Each row has a name. Each question is about the rows just above it.

Columns, left to right: R U C M J S K
k_664: [  4   4 -15  -9  -1   2  -5]
k_832: [ 25  -8  10 -35 -19   7 -11]
k_141: [ -5   1  -6   3 -20  -2  -6]
k_809: [ 1  2  3 54  7  2 -2]
k_858: [ 1  2  3 54  7 13 -1]
k_467: [  5  -4   2  37 -15  12  -3]
k_286: [ 10   1  -6   3 -20  -2   0]
k_742: [ -5 -24   3  19  14   4  -5]
k_141 without one entry, shuffled: [-5 -2 -6  3  1 -6]. Gone:
[-20]
k_467 without one entry, shuffled: [  2  -4  12 -15  37   5]. Gone:
[-3]
k_832 without one entry, shuffled: [ 25  10 -35 -11  -8 -19]. Gone:
[7]
k_664 without one entry, shuffled: [ -9 -15   4   4   2  -5]. Gone:
[-1]

Columns, left to right: D T G L
k_141: [25 20 13  1]
k_86: [ 15  19 -15  -4]
k_646: [  1  14 -10  14]
k_858: [ 15   4   7 -14]
k_832: [49 -2 38  0]
k_664: [  5  17 -33  -4]
k_742: [ 31 -17  22 -19]
k_809: [ 37   9  -3 -23]
k_538: [  5  -3 -12   8]
k_623: [ 27 -11  11 -15]
k_286: [ 35  11  18 -20]
k_467: [ 24  -1  26 -10]
Which column holds this, read top down? [-14   0  -4 -19 -23   8 -15]
L
[  0  -4 -19 -23   8 -15] is in which column, read top down?
L
Which column holds this, read top down? [-10   7  38 -33]
G
Which entry of k_809 is missing from [-23   9  -3]?
[37]

Columns, left to right: Z Q Y W B H
k_832: [  0 -24  15  11   4  15]
k_467: [-31 -32   1 -10   1  17]
k_809: [-20 -16  19  20   9  13]
k_646: [-25  21  -4   1  -4 -13]
k_858: [-30  13   4  10   2  -5]
k_742: [ 19 -24   8   2   3  14]
Which column holds [ 9 -4] top down?
B
[ 15  17  13 -13  -5] is in which column, read top down?
H
Which column holds [-25 -30  19] top down?
Z
Which column holds this, read top down? [ 9 -4  2  3]
B
Shuffled k_467 with one entry gone: [  1 -31   1  17 -10], missing
[-32]
Which column holds this, read top down? [20  1 10  2]
W

Columns, left to right: P N A X E
k_646: [ 31 -40  41 -28  -4]
k_467: [ 18 -15  12  -9  -2]
k_86: [ 17 -19  17 -12  -2]
k_832: [-10  13 -14  10  -1]
k_664: [-5  3 -2  1  0]
k_538: [-39  39 -37  25 -36]
k_286: [15 -6  1 -2 -2]
Shuffled k_286 with one entry gone: [ 1 15 -2 -2], missing
[-6]
[  0 -36] is in which column, read top down?
E
k_538 without one entry, shuffled: [ 39 -36 -39  25]. Gone:
[-37]
Which column holds this, read top down? [41 12 17]
A
k_646 without one entry, shuffled: [ -4  31 -40  41]. Gone:
[-28]
Which column holds [-39  15] top down?
P

Columns, left to right: kon Did Lide Seb Neti Patu fas Bok
k_664: [  4   3  -1 -17 -13 -13  -8 -12]
k_646: [ 37  21  -5 -28 -18 -18   0   0]
k_86: [ 42  48  -9 -46 -38 -36 -17  -9]
[37 42] is in which column, read top down?
kon
Shuffled k_664 with one entry gone: [-13   4 -12 -13  -8 -17  -1], missing
[3]

Columns, left to right: Vuvu ros pil Banaf volit dirum bod lemu Nuso
k_858: [ 32  43   8   5 -14  13   0  26   0]
k_809: [  2  23  18   3  -9  16  19 -11   7]
k_467: [-35  43   8   5 -14  13   0   4   0]
Which column holds this, read top down? [5 3]
Banaf
[23 43] is in which column, read top down?
ros
k_467 without one entry, shuffled: [  4 -35   0  43 -14  13   8   0]. Gone:
[5]
Shuffled k_809 with one entry gone: [ 18  -9  23 -11   3  16   7   2], missing
[19]

Columns, left to right: bikuz Zut veb Zoz vozep sivum zita Mubo
k_86: [ 15 -15  -7  32   1  41  -1  15]
k_538: [  0  11   4 -10  10 -23  10   9]
k_832: [ -4  10   0 -22 -22  -6 -19   5]
k_742: [ 11  -9   2  35  22 -10  17   6]
k_623: [ 15 -15  -2  32  14  -4  12  -1]
[ 0 -4 11 15] is in which column, read top down?
bikuz
Which entry of k_832 is missing from [ -4  10 -22  -6   0 -22   5]?
[-19]
Which entry of k_832 is missing from [-22   5 -22  10  -6   0 -19]?
[-4]
k_742 without one entry, shuffled: [ 17   2  11 -10  35   6  22]. Gone:
[-9]
Which entry of k_623 is missing from [ 12  32  14  15 -15  -4  -2]?
[-1]

Columns, left to right: botad sul Turu buzu labok Zuf
k_538: [  6 -10 -21  31   5  19]
k_664: [28  3 27 25  1 15]
k_832: [  6 -10 -21   8  46  29]
k_141: [ 30 -25 -19  31  34  38]
k_742: [ 32  -6 -12  30  15  20]
Which column holds this, read top down? [19 15 29 38]
Zuf
[31 30] is in which column, read top down?
buzu
[25  8] is in which column, read top down?
buzu
Shuffled k_664 with one entry gone: [25  1  3 15 27], missing
[28]
Shuffled k_538 with one entry gone: [ 19 -10  31 -21   5], missing
[6]

